In the data rows, 128 means zero.
Each row has a hidden score. How much does it go up from the first row of each pair to the second? 15 means little or no change, 30 a big rise and 0 a big fall. The score is a weighted sum of the row's numbers plus the product of two more (or one squared), each taken from its middle value.
142 149 152 118 94 86 120 122 119 103 127 147 103 136 141 138 107 149 110
107 118 106 146 174 151 142 138 125 97 101 64 123 132 112 111 188 133 162 17
107 180 119 101 150 130 108 155 127 88 101 111 119 95 120 125 160 107 145
133 73 129 117 91 167 127 133 143 135 99 127 117 165 114 78 139 106 107 2
133 109 70 163 144 135 152 148 129 116 118 138 140 141 85 123 127 90 161
131 119 116 110 178 132 136 122 135 91 104 111 127 122 129 98 169 137 140 15
162 79 114 152 126 142 143 84 136 135 119 121 144 169 120 136 124 127 140
96 146 148 112 116 119 102 130 140 146 97 142 104 108 153 129 92 138 125 3
138 106 121 112 87 140 115 151 124 138 146 131 119 144 152 111 135 129 98
106 130 105 112 173 136 147 138 128 86 110 80 154 108 108 93 161 129 158 9
114 145 93 104 175 125 137 127 120 76 94 95 146 126 100 75 152 114 165
133 92 92 126 156 176 124 121 121 132 105 105 140 155 101 153 183 102 144 17
128 102 118 118 110 180 130 140 104 131 137 124 129 127 139 93 113 119 121
108 146 98 95 175 152 130 130 158 95 132 107 167 101 128 112 132 108 176 21
138 126 157 143 114 85 116 126 139 115 132 144 93 122 146 167 74 149 112
138 137 82 134 130 130 128 149 134 113 111 122 113 141 95 131 162 116 158 26
113 157 93 122 155 144 125 145 130 93 110 133 108 113 134 118 162 105 157
119 152 97 148 130 130 141 143 137 105 115 130 104 125 111 150 156 102 126 15
130 108 117 114 112 186 128 135 111 134 149 124 113 134 147 95 112 114 131
105 137 121 103 132 133 124 139 114 144 115 129 147 89 136 97 90 148 145 11
136 97 131 142 135 155 144 109 134 169 155 116 123 137 146 156 106 125 120
135 96 130 149 125 130 121 116 143 164 141 86 147 141 108 130 150 155 118 11
97 146 120 101 148 104 131 131 150 123 127 149 144 93 143 90 88 102 146
131 125 129 117 187 127 135 132 119 82 113 76 127 133 114 99 170 133 137 17
124 97 136 146 134 144 133 129 132 137 156 87 145 152 161 98 152 168 110
115 118 73 131 142 148 146 135 156 102 71 144 124 133 94 122 163 87 181 16
134 63 152 153 140 153 121 112 126 155 122 131 144 170 134 134 130 136 108
120 99 64 141 173 183 148 135 122 118 111 132 149 122 105 133 137 83 181 18
124 150 162 154 101 100 104 124 121 125 141 156 122 141 145 154 132 154 66
97 145 114 145 113 98 143 138 147 161 129 158 140 113 123 144 87 109 123 12
131 108 144 114 123 120 119 113 130 102 101 129 127 130 138 119 107 140 132
112 127 151 104 163 113 125 126 142 151 119 97 154 137 93 114 145 122 144 8
132 116 123 149 101 172 132 148 99 137 147 163 150 123 126 141 109 122 134
118 127 76 159 132 143 115 153 156 132 95 140 116 149 96 163 144 85 171 22
102 127 138 103 117 126 122 111 144 153 109 155 131 113 153 127 110 145 114
147 124 113 159 80 149 122 171 109 131 160 186 133 133 131 132 89 92 147 13
133 166 97 125 155 147 123 151 116 106 100 129 128 118 104 147 144 118 173
163 123 140 108 131 135 113 90 140 126 158 124 127 116 134 139 89 108 135 12
115 97 119 141 111 165 133 144 122 123 113 129 113 140 132 80 121 115 123
143 128 154 122 112 104 98 120 137 123 129 102 105 118 116 149 117 126 126 17
130 134 133 162 95 118 123 125 115 127 134 176 125 158 117 121 111 122 104
171 137 149 149 142 118 119 104 107 130 160 106 94 133 142 148 122 134 124 25
129 110 101 136 154 139 115 144 141 103 85 115 137 154 76 127 162 96 147
114 155 100 132 105 103 141 135 167 132 116 154 111 126 94 128 101 57 146 22
137 146 111 121 81 139 110 159 109 124 147 137 120 129 136 95 108 128 115
114 103 93 142 149 170 143 135 142 149 88 129 154 152 99 183 170 122 162 18
114 135 100 134 144 135 159 125 142 150 114 152 152 127 112 150 137 91 149
126 129 141 110 121 130 144 148 116 109 150 113 120 116 159 52 121 135 106 11
135 105 146 137 121 154 127 118 109 157 129 158 147 172 133 144 127 132 121
120 101 146 136 124 119 122 117 113 109 93 115 126 141 120 135 113 147 123 9
94 203 132 103 123 95 124 158 113 118 112 176 116 78 143 131 127 111 139
141 75 125 146 155 163 148 125 124 161 164 114 134 118 154 131 112 128 126 12
123 96 127 144 125 173 134 120 94 141 127 163 115 161 148 125 114 109 137
150 118 141 98 135 144 132 112 123 146 170 129 120 115 164 140 99 129 121 15
138 101 141 131 115 113 110 100 159 138 112 136 111 138 129 125 120 107 128
105 179 135 88 141 104 143 126 129 119 136 158 138 85 153 120 141 124 119 8
116 104 149 117 140 135 131 128 144 109 153 57 144 119 125 68 151 170 105
146 110 161 136 153 144 107 119 83 125 138 115 123 147 141 106 139 155 128 14
106 112 106 126 144 158 146 135 150 143 97 119 153 123 94 161 149 93 151
137 100 106 130 140 129 143 120 127 180 133 125 175 140 150 133 130 160 132 14
98 171 107 116 127 124 136 139 136 137 114 170 136 113 128 158 112 81 152
129 137 131 149 100 142 121 153 115 95 146 144 108 114 138 130 104 98 118 14
109 173 140 91 125 113 114 121 108 122 127 153 119 79 167 106 98 161 124
122 125 119 101 143 151 120 103 113 154 150 119 150 90 153 109 92 136 127 12
137 97 162 154 137 108 131 107 150 142 129 127 107 122 134 150 126 143 107
116 122 101 109 124 138 148 138 162 123 79 139 135 151 76 124 159 89 156 13
126 93 141 95 105 155 127 147 118 124 112 107 135 142 133 102 146 130 81
118 153 152 91 155 85 131 112 165 113 113 128 130 113 117 96 148 139 141 3
130 102 105 106 143 164 123 137 132 130 96 126 146 152 95 147 159 96 146
112 158 123 129 152 94 141 144 138 136 131 120 131 128 119 130 132 131 139 12
84 143 113 122 119 126 149 136 154 132 92 131 144 110 88 142 151 89 144
108 145 90 140 131 128 136 167 154 129 119 154 133 127 112 154 119 83 174 16
77 131 137 110 125 102 121 126 150 155 96 176 151 113 151 127 119 141 134
141 123 149 125 162 128 137 107 109 119 166 98 111 111 150 107 86 118 137 23
102 167 112 113 132 121 133 131 135 137 114 164 143 112 127 160 119 99 147
143 122 111 128 94 146 122 145 109 107 128 153 154 124 112 102 117 111 142 13
140 158 146 107 137 114 94 126 117 107 151 106 96 93 157 132 105 148 102
154 140 129 141 107 102 115 118 136 142 167 125 122 121 126 152 97 147 101 15
105 161 135 98 147 124 129 128 94 128 145 91 149 85 143 64 110 155 154
106 174 137 105 120 107 128 157 140 114 104 139 115 106 117 163 164 119 113 21
107 159 122 131 136 99 144 113 134 143 152 131 136 112 147 103 124 130 109
115 88 102 169 168 175 135 133 148 124 113 120 128 136 115 161 142 96 152 9
109 161 127 103 179 119 152 119 145 122 142 131 142 106 145 112 119 120 164
142 160 148 141 71 115 88 154 108 123 148 175 129 121 140 130 131 150 101 12
109 136 145 114 132 148 109 125 103 174 144 124 138 122 175 152 117 165 121
92 127 102 164 124 115 120 128 159 185 127 157 158 135 132 153 118 122 131 8
97 165 140 135 106 78 130 131 169 138 132 147 125 123 120 188 149 127 86
166 120 162 107 139 96 110 103 133 112 147 91 110 124 133 136 143 146 93 13
167 136 151 91 161 97 134 75 136 91 152 101 112 98 144 71 111 154 125
156 123 148 156 139 119 133 120 108 132 144 127 111 131 129 146 86 133 126 10
135 162 137 137 121 139 95 123 83 115 141 163 129 127 157 141 119 138 118
145 96 128 126 78 144 126 150 122 130 128 130 148 136 98 136 164 133 124 9
104 109 123 127 130 161 115 106 141 180 138 114 148 114 151 150 117 123 113
129 132 103 155 125 111 128 153 171 106 120 121 105 132 90 175 136 117 130 16
137 143 135 128 85 119 117 136 109 113 129 171 107 150 137 109 109 106 107
132 96 129 149 108 138 120 165 134 142 146 140 111 145 149 123 105 139 112 12
164 126 156 125 130 108 113 107 131 111 130 90 99 125 125 132 131 129 104
139 128 168 128 142 109 109 93 116 84 107 104 70 130 148 94 107 150 131 17
160 121 140 131 155 107 147 80 140 123 175 96 143 127 154 116 118 144 126
94 151 151 90 111 137 122 142 119 92 135 125 117 119 159 57 97 120 127 3
129 155 98 93 159 145 116 135 104 86 92 130 123 115 126 89 163 114 166
126 104 91 177 135 132 133 144 165 137 104 132 129 165 90 184 165 125 141 10
110 154 163 120 139 112 124 133 103 89 140 114 130 121 142 85 111 150 121
142 146 91 110 155 129 152 131 127 98 109 124 115 127 120 96 175 118 152 28
126 112 109 113 140 149 156 130 164 139 106 123 136 139 101 161 147 94 155
105 160 121 101 159 132 136 127 132 124 136 136 149 104 137 129 131 105 154 14
124 150 96 90 171 160 135 162 116 106 112 127 125 116 150 128 140 111 192
120 138 88 130 158 161 155 151 129 102 102 134 101 114 125 150 126 85 180 8
113 151 128 108 151 97 123 120 134 108 104 105 136 116 100 105 164 126 140
140 127 123 154 127 133 122 121 112 150 151 127 122 133 144 162 97 134 127 17
152 122 155 127 142 100 139 93 116 122 154 102 118 106 156 103 135 161 113
125 118 132 135 132 163 138 135 104 169 148 129 133 118 155 154 93 125 133 15
116 158 178 118 130 102 115 132 110 96 147 147 115 121 173 83 102 136 95
119 160 125 108 134 117 110 125 172 96 105 129 108 118 106 139 164 115 143 18
134 149 125 132 122 115 102 123 134 159 160 132 136 117 145 141 110 163 114
148 100 151 143 107 101 137 110 140 115 100 151 103 142 129 133 103 135 118 14
129 170 142 101 147 137 120 144 80 137 173 146 122 94 187 119 80 156 159
108 135 122 106 162 112 135 129 155 92 95 89 139 136 100 117 178 135 157 10
149 108 143 98 111 151 124 109 111 137 127 157 133 165 132 126 132 123 124
144 143 156 109 142 113 96 134 104 125 135 83 122 128 143 110 132 168 120 18
98 164 124 121 152 100 157 154 152 104 133 114 131 103 127 121 117 109 146
136 124 142 167 85 100 125 108 133 122 113 125 91 158 105 154 101 119 113 26
93 171 129 125 137 81 152 141 161 120 145 146 125 111 141 123 125 112 125
130 124 115 96 154 147 123 127 160 120 114 121 123 111 114 141 145 97 153 18
174 73 134 151 99 155 148 126 132 149 159 148 150 167 105 144 131 134 124
157 117 154 130 83 97 142 91 154 126 127 130 123 162 96 149 108 127 86 22
150 114 122 158 111 97 139 108 158 139 159 143 117 134 130 131 101 111 114
119 128 109 90 131 149 133 127 154 126 101 127 153 125 99 151 155 90 159 12
152 125 156 139 116 134 114 157 100 106 161 109 131 113 137 107 155 175 129
134 98 147 101 113 151 101 133 121 125 136 83 139 157 138 93 183 170 84 22
121 136 139 102 167 123 135 112 147 148 129 124 144 119 142 149 159 140 139
133 137 145 154 123 133 107 124 121 154 154 126 120 119 165 182 108 148 111 15
123 114 131 134 115 110 132 112 150 169 125 138 136 127 133 122 112 148 110
125 143 163 125 142 113 127 125 103 132 145 106 114 116 157 123 133 173 104 16
133 143 102 138 155 91 154 139 147 75 136 116 117 127 108 82 116 103 163
143 125 157 116 116 113 115 96 120 95 104 120 87 134 141 122 124 137 115 21
136 83 161 148 119 108 124 95 144 127 89 122 108 155 125 136 130 163 115
130 145 135 157 97 104 131 129 133 147 165 131 106 133 135 169 101 130 86 17
126 88 146 156 135 151 134 96 119 150 117 123 132 160 131 155 109 140 132
134 133 135 128 126 125 113 129 117 166 129 120 128 136 150 142 121 156 120 18
107 181 146 101 130 75 123 124 150 140 166 153 141 102 151 114 96 137 100
143 142 144 143 65 133 115 157 94 127 147 169 126 124 135 136 136 129 95 19
139 135 138 129 133 156 118 133 81 156 156 105 116 145 150 121 121 127 140
134 132 156 134 132 123 116 119 105 127 145 130 154 164 161 112 138 146 121 13
154 142 138 142 130 117 137 113 106 123 171 114 108 115 150 125 103 136 108
127 135 126 114 148 109 120 142 111 162 154 112 149 126 166 103 110 168 139 11
149 142 148 144 149 122 127 108 79 102 133 119 119 131 148 127 112 163 141
106 97 136 128 147 125 119 122 151 185 127 130 164 144 107 135 117 122 125 5
113 135 78 139 124 132 155 170 127 118 90 149 128 126 99 151 126 94 153
93 169 118 112 126 130 113 124 137 132 109 107 155 96 105 133 182 122 135 17
128 133 125 125 122 172 117 120 85 146 134 159 166 146 142 109 104 117 144
106 129 152 110 134 105 131 110 127 144 129 109 131 127 151 96 132 170 118 10
86 140 104 114 135 145 143 136 142 112 75 151 118 109 108 129 144 86 154
120 106 157 143 123 138 107 120 138 162 131 132 125 130 155 191 104 120 110 8
124 141 108 114 106 85 135 131 179 141 118 158 125 125 98 143 105 80 138
143 106 151 153 152 130 130 120 118 145 151 120 105 116 139 150 82 118 129 11
142 139 91 114 168 142 126 118 123 79 104 104 133 114 92 114 169 130 138
106 147 132 120 160 98 141 107 145 151 144 119 174 117 144 111 124 152 141 11
116 115 102 101 163 172 135 123 142 118 118 121 146 104 126 163 162 113 138
108 179 104 121 168 141 104 168 98 75 107 110 115 98 121 102 143 128 182 16
140 158 84 115 139 130 134 140 149 101 127 143 114 103 120 130 131 93 163
105 154 126 98 147 129 139 150 137 95 103 115 117 87 112 142 160 118 144 9
133 153 160 104 160 93 117 118 125 108 166 79 134 97 153 97 102 166 107
147 90 141 133 114 152 128 109 105 148 111 147 136 181 115 125 133 134 129 18
132 118 132 170 96 108 111 144 104 137 117 155 110 177 109 121 101 122 109
140 126 147 103 115 119 127 95 123 95 92 145 96 117 135 117 98 122 130 21
143 81 132 155 99 164 134 149 113 157 141 160 140 151 134 161 126 118 133
150 95 142 156 128 139 143 103 114 146 110 122 128 165 111 145 105 145 141 18
140 125 163 131 92 133 102 163 112 121 146 131 131 111 134 145 143 155 104
157 134 155 115 136 104 107 101 111 86 114 92 105 126 118 120 131 163 112 15
102 121 111 129 131 117 149 143 172 108 72 144 102 130 104 140 138 91 159
95 154 103 117 130 135 133 135 136 141 111 183 151 118 135 144 115 80 172 17
110 133 118 136 137 120 141 148 161 123 106 143 117 109 105 135 144 100 144
132 101 150 126 117 137 130 92 133 135 122 133 118 146 130 167 96 141 128 18
136 143 130 118 124 120 131 126 116 132 135 151 133 102 139 103 92 139 130
155 117 160 131 144 93 139 115 148 132 170 91 111 138 145 129 92 135 113 17
142 86 134 146 133 149 131 106 133 160 156 111 128 138 126 150 111 116 122
119 154 154 99 113 125 79 131 98 94 116 155 125 130 158 131 138 135 95 16
148 121 152 166 106 119 125 151 99 129 174 124 130 145 129 111 114 145 98
135 113 158 141 110 101 113 105 132 119 87 128 105 151 103 135 109 145 119 19
128 123 140 110 118 158 117 149 93 115 138 77 129 127 131 72 161 171 116
138 148 121 121 96 109 118 153 111 142 160 148 109 122 139 147 77 124 123 12
132 109 165 123 128 158 97 113 106 139 135 138 134 145 162 155 147 138 86
123 129 139 136 85 148 109 157 105 130 141 161 168 129 123 139 121 128 102 16
112 145 123 122 146 83 145 116 157 149 153 129 164 115 137 104 115 138 145
115 125 102 112 134 155 136 119 160 128 102 131 142 130 84 146 146 68 159 22
126 130 141 110 75 145 100 155 96 145 118 130 125 140 139 101 160 146 92
155 82 155 130 137 138 128 92 153 157 147 116 128 128 128 161 107 121 112 13
144 144 143 118 127 116 131 115 111 104 133 109 95 88 119 123 93 122 130
124 105 108 121 111 163 116 138 116 123 120 102 147 140 108 66 137 128 122 13
104 170 119 108 161 128 143 165 123 93 108 138 124 99 144 122 146 129 154
133 91 109 156 112 106 147 124 195 153 100 105 125 168 65 183 165 106 118 10
151 125 141 119 130 120 132 106 138 113 143 97 112 96 118 131 114 124 121
161 122 151 159 121 117 96 135 100 126 138 140 93 160 132 135 128 149 101 12
141 137 153 138 95 80 130 119 128 107 119 141 93 147 113 150 86 141 98
153 105 167 105 116 106 118 91 119 113 85 119 87 149 118 126 132 148 112 21
166 143 119 152 90 130 121 140 94 109 186 153 125 118 122 110 99 128 120
124 127 99 134 151 169 140 144 124 125 101 116 115 144 113 159 159 104 165 24
165 99 149 107 126 131 128 94 130 127 116 117 106 153 123 130 102 126 134
111 125 80 107 140 168 148 127 151 108 98 136 139 113 99 115 120 52 196 19
130 144 143 135 134 112 103 160 106 132 134 121 126 120 129 121 93 141 120
124 117 137 101 119 106 127 128 145 148 97 143 117 130 128 97 92 142 141 12
86 181 141 108 134 80 150 144 148 115 147 155 132 96 156 117 113 119 126
111 132 140 155 76 157 111 148 112 122 138 135 133 116 111 149 129 124 110 15
146 120 140 133 106 89 131 123 143 154 143 124 114 137 128 127 117 156 85
157 102 73 153 150 137 156 140 135 119 109 122 123 156 83 141 153 99 153 22
153 131 118 143 115 125 106 112 134 150 173 125 119 127 144 155 127 139 108
85 132 104 131 126 133 127 125 154 154 114 119 142 113 114 104 124 101 149 13
101 124 103 130 119 133 132 145 164 131 77 108 147 150 61 152 183 113 154
130 97 61 163 138 175 139 128 132 124 93 131 132 163 107 154 166 90 182 29
119 120 165 145 150 107 153 99 127 83 129 61 108 120 118 112 111 158 129
147 120 129 137 142 115 135 109 126 116 147 106 131 102 110 109 105 134 138 15
149 187 141 121 83 134 94 149 85 108 164 176 129 95 147 100 111 141 119
111 143 84 151 142 175 135 141 100 129 95 133 137 145 106 171 154 107 169 24
142 92 107 124 192 160 159 119 124 126 113 84 136 154 122 115 175 133 165
132 106 149 131 103 129 113 119 124 119 109 128 124 156 105 127 152 138 111 9
142 118 127 171 83 148 110 173 107 154 155 172 140 151 129 148 101 115 126
163 111 166 125 143 89 142 103 122 116 163 120 83 113 162 132 127 164 93 16
151 110 117 137 121 134 121 139 104 136 133 167 135 158 136 100 107 123 138
129 133 90 122 179 164 150 132 124 99 115 98 131 137 115 105 150 111 201 24
156 111 166 118 164 138 117 127 107 154 177 89 132 123 150 142 125 174 102
161 131 153 129 141 116 113 111 95 107 127 106 114 152 146 119 117 164 144 21
141 162 144 117 120 118 126 116 98 91 142 185 110 93 164 100 92 129 103
160 111 170 148 116 70 111 122 150 143 122 136 103 137 117 146 102 158 103 8
145 118 78 139 161 158 150 128 111 115 107 118 133 140 108 151 171 112 153
145 123 152 152 111 103 118 123 140 142 129 131 91 133 141 143 106 117 113 18
123 145 112 135 144 117 135 146 148 104 120 112 116 143 112 146 165 127 122
151 111 132 146 85 138 117 157 126 137 159 174 137 130 155 157 105 121 103 12
134 126 117 77 148 138 131 91 136 158 140 133 175 107 131 106 140 130 137
150 130 141 118 108 119 118 114 120 148 148 125 118 123 142 131 143 137 92 19
120 148 80 134 103 129 154 147 138 99 101 147 125 146 84 159 146 92 144
132 93 150 142 152 171 121 104 93 135 140 97 142 160 138 99 157 136 120 10
111 155 127 134 126 86 127 125 153 149 119 167 132 109 116 107 97 124 136
130 148 110 123 102 110 135 119 150 139 156 141 122 108 145 118 97 121 110 26
148 100 141 128 120 155 125 93 108 149 125 133 144 176 127 143 152 138 109
149 123 158 152 138 90 137 75 147 127 161 82 112 127 132 106 131 143 102 21
156 133 143 112 118 119 109 104 119 113 125 132 107 149 141 145 112 141 128
117 138 150 105 130 122 143 149 109 95 161 126 116 88 179 50 96 148 107 7
114 99 125 136 125 130 122 124 131 169 112 106 154 149 124 115 133 136 107
135 134 105 110 123 116 139 106 161 133 113 147 144 129 107 142 151 97 147 24
99 113 140 107 156 133 129 114 142 162 136 114 155 136 143 107 120 116 140
153 127 124 155 133 121 126 123 125 143 157 145 112 119 136 147 78 116 136 19
135 127 113 125 177 130 131 144 106 94 101 85 123 126 97 106 174 151 159
124 147 84 109 118 115 163 146 146 112 113 154 132 108 87 145 125 90 145 19
130 125 139 112 106 125 142 122 108 97 148 144 144 116 151 80 126 135 127
142 132 132 144 93 122 100 127 102 133 137 152 124 156 125 127 132 132 96 17
124 131 111 119 176 150 144 138 123 120 112 102 143 149 105 118 166 138 177
100 113 149 105 173 128 136 104 139 164 141 105 154 116 153 121 127 139 122 4
130 124 166 141 126 100 131 128 119 121 115 142 112 119 150 137 96 162 104
106 130 114 134 107 96 144 153 162 155 107 158 138 137 100 156 117 92 136 18
112 129 132 136 157 128 110 154 114 112 80 120 101 146 131 147 188 146 140
104 171 130 84 134 111 114 113 120 128 111 152 112 91 141 87 109 109 137 17
123 135 131 106 124 126 109 120 142 136 124 115 129 113 133 111 101 126 119
111 172 139 88 131 107 130 128 131 118 98 146 116 101 114 117 150 113 129 12
139 91 146 156 118 122 127 102 155 137 133 74 102 129 118 156 147 126 107
118 99 141 107 113 137 133 118 139 121 128 96 141 144 137 63 157 156 108 4
121 119 117 157 113 116 113 149 137 195 129 136 138 149 134 143 98 139 128
117 145 113 111 108 96 133 119 158 157 134 150 135 117 120 139 103 107 117 17
101 149 97 133 139 147 148 165 126 130 97 154 143 129 120 160 131 97 179
127 84 143 168 96 104 131 107 160 133 123 131 108 168 123 153 107 126 99 13
123 126 141 171 72 123 122 165 114 133 141 190 130 125 130 154 114 136 109
174 102 155 136 137 109 115 93 122 119 127 71 98 139 109 127 153 145 101 29
131 122 86 129 124 115 164 124 175 122 114 136 149 136 84 119 150 90 147
114 157 140 118 118 100 111 126 127 158 157 122 144 129 154 123 124 174 100 15
153 110 164 115 142 106 126 108 127 126 142 79 122 130 122 133 152 166 116
102 181 128 78 130 99 110 140 148 102 111 141 129 99 120 134 132 98 131 18
140 146 179 125 120 97 112 113 104 112 118 129 97 122 152 148 119 170 85
141 129 99 98 150 129 125 140 135 81 88 116 128 131 97 130 162 117 153 21
89 187 108 75 114 122 122 138 135 105 82 184 108 89 128 101 100 58 167
128 165 99 105 167 122 151 148 126 76 115 127 118 96 131 83 139 113 174 20
123 137 105 116 145 141 129 133 152 94 92 89 124 102 90 138 170 125 157
141 118 176 117 137 78 139 75 150 106 148 103 118 120 147 104 115 171 92 8
94 167 120 98 140 123 127 123 157 114 110 125 133 70 123 131 138 102 145
112 164 79 142 136 141 151 143 123 112 95 158 143 107 99 128 146 115 158 18
173 115 109 141 74 128 142 136 121 121 170 158 130 136 111 112 102 104 120
141 116 124 177 126 126 125 109 130 145 136 124 104 142 134 158 105 118 137 26
153 102 158 137 105 101 128 109 133 124 122 130 92 148 114 149 82 128 97
103 129 99 144 160 131 143 126 160 99 96 107 133 113 94 141 149 101 145 13
128 158 121 91 162 127 139 100 138 133 136 139 156 103 125 126 138 130 147
135 97 174 135 147 136 116 97 118 134 124 75 129 160 120 140 129 161 120 10
131 119 133 172 117 109 124 123 156 146 181 129 104 121 153 145 88 120 93
148 81 140 149 132 149 142 120 133 175 144 115 115 149 151 175 113 139 122 16
116 119 145 154 122 147 129 134 86 137 115 115 145 136 115 124 150 151 107
112 148 85 118 131 141 130 150 162 111 94 114 154 112 68 109 153 94 188 17
125 102 89 160 127 117 163 120 126 160 148 131 144 120 138 95 93 130 135
140 115 156 162 118 92 119 110 141 152 143 131 118 122 133 156 115 151 90 8
123 151 98 99 176 113 159 144 147 69 104 75 134 102 80 74 148 135 187
145 142 127 137 62 121 117 145 112 136 171 170 164 134 128 142 153 147 96 21
144 142 178 134 113 99 92 120 123 135 147 132 83 119 160 153 122 134 88
141 113 159 117 128 105 123 106 120 89 95 107 102 125 116 123 99 138 115 11
139 146 153 128 80 133 96 142 104 112 141 169 122 122 140 135 154 154 103
114 125 136 120 137 153 105 119 107 171 142 108 155 129 152 124 130 148 128 17
140 126 159 127 147 111 130 113 109 108 152 130 144 143 163 103 118 149 117
151 132 162 115 128 114 116 108 113 122 124 123 82 123 146 134 128 140 104 20
105 130 96 172 129 127 133 157 153 147 99 136 127 148 90 169 145 98 154
112 138 79 161 113 121 153 158 150 111 93 142 124 150 83 163 150 96 145 19
125 117 118 134 121 152 143 118 128 172 134 131 142 143 128 137 112 121 143
134 130 167 134 109 105 108 111 116 112 114 135 80 123 160 155 116 150 96 14
130 147 111 101 155 114 129 129 153 82 110 104 121 104 111 126 169 120 138
126 129 81 148 121 126 146 129 171 115 111 133 134 155 75 146 152 101 136 15
141 138 138 149 151 118 120 116 120 139 176 95 126 133 169 136 122 162 128
95 138 102 112 144 151 163 141 151 100 97 123 113 91 114 139 130 80 158 15
119 132 96 104 140 148 149 128 149 92 75 139 107 120 105 133 153 98 156
144 113 75 128 152 172 168 119 110 120 100 130 141 141 95 128 144 94 173 19
113 139 78 136 148 148 156 155 134 125 98 141 131 116 120 137 128 84 180
159 81 132 139 140 137 163 102 117 165 144 126 151 145 130 150 120 138 129 7
158 127 157 130 116 125 93 110 106 136 138 140 138 166 141 152 155 163 94
131 162 97 101 150 151 128 123 132 73 99 130 106 99 117 103 154 106 164 19
96 199 114 95 110 111 118 136 132 120 114 178 131 74 134 134 132 96 137
138 110 136 116 99 162 103 120 114 124 121 102 109 145 136 92 170 150 95 16
98 157 137 103 147 121 122 127 119 146 121 106 147 104 125 105 151 147 138
112 96 114 171 138 145 135 110 144 174 141 123 152 136 152 147 122 158 125 15
140 132 94 128 144 127 154 143 150 121 93 133 126 147 95 149 150 94 175
123 110 123 134 103 111 136 137 130 183 131 137 139 135 141 142 106 137 103 8
105 127 104 138 110 110 153 127 146 154 132 158 129 126 113 109 76 81 139
98 145 141 93 153 96 127 124 132 131 126 100 153 98 127 77 135 157 152 4
136 143 158 157 140 109 117 151 109 150 180 105 109 128 167 146 97 161 102
114 145 137 161 87 122 120 138 107 129 141 185 142 148 140 131 107 117 94 15
116 151 123 129 109 91 126 126 157 146 139 152 121 113 118 135 86 106 116
110 140 125 135 128 117 126 131 155 145 109 151 136 140 109 163 121 94 137 16
143 134 142 96 121 140 106 142 92 156 144 126 129 128 136 148 106 136 126
147 138 128 136 79 138 118 142 109 116 151 172 115 109 151 115 132 118 112 17
119 153 168 139 129 109 116 135 111 140 165 115 106 115 181 136 117 167 95
142 130 140 115 134 117 114 94 124 105 143 108 106 102 150 141 129 132 101 12
137 115 111 161 132 142 141 109 98 147 144 135 135 125 145 145 106 113 145
145 104 137 173 100 109 130 116 149 123 122 124 88 159 109 152 80 115 125 19
132 123 98 117 179 155 157 135 129 119 113 97 140 148 114 107 162 126 184
127 105 129 110 101 152 122 141 138 120 136 106 133 118 128 105 145 148 108 9
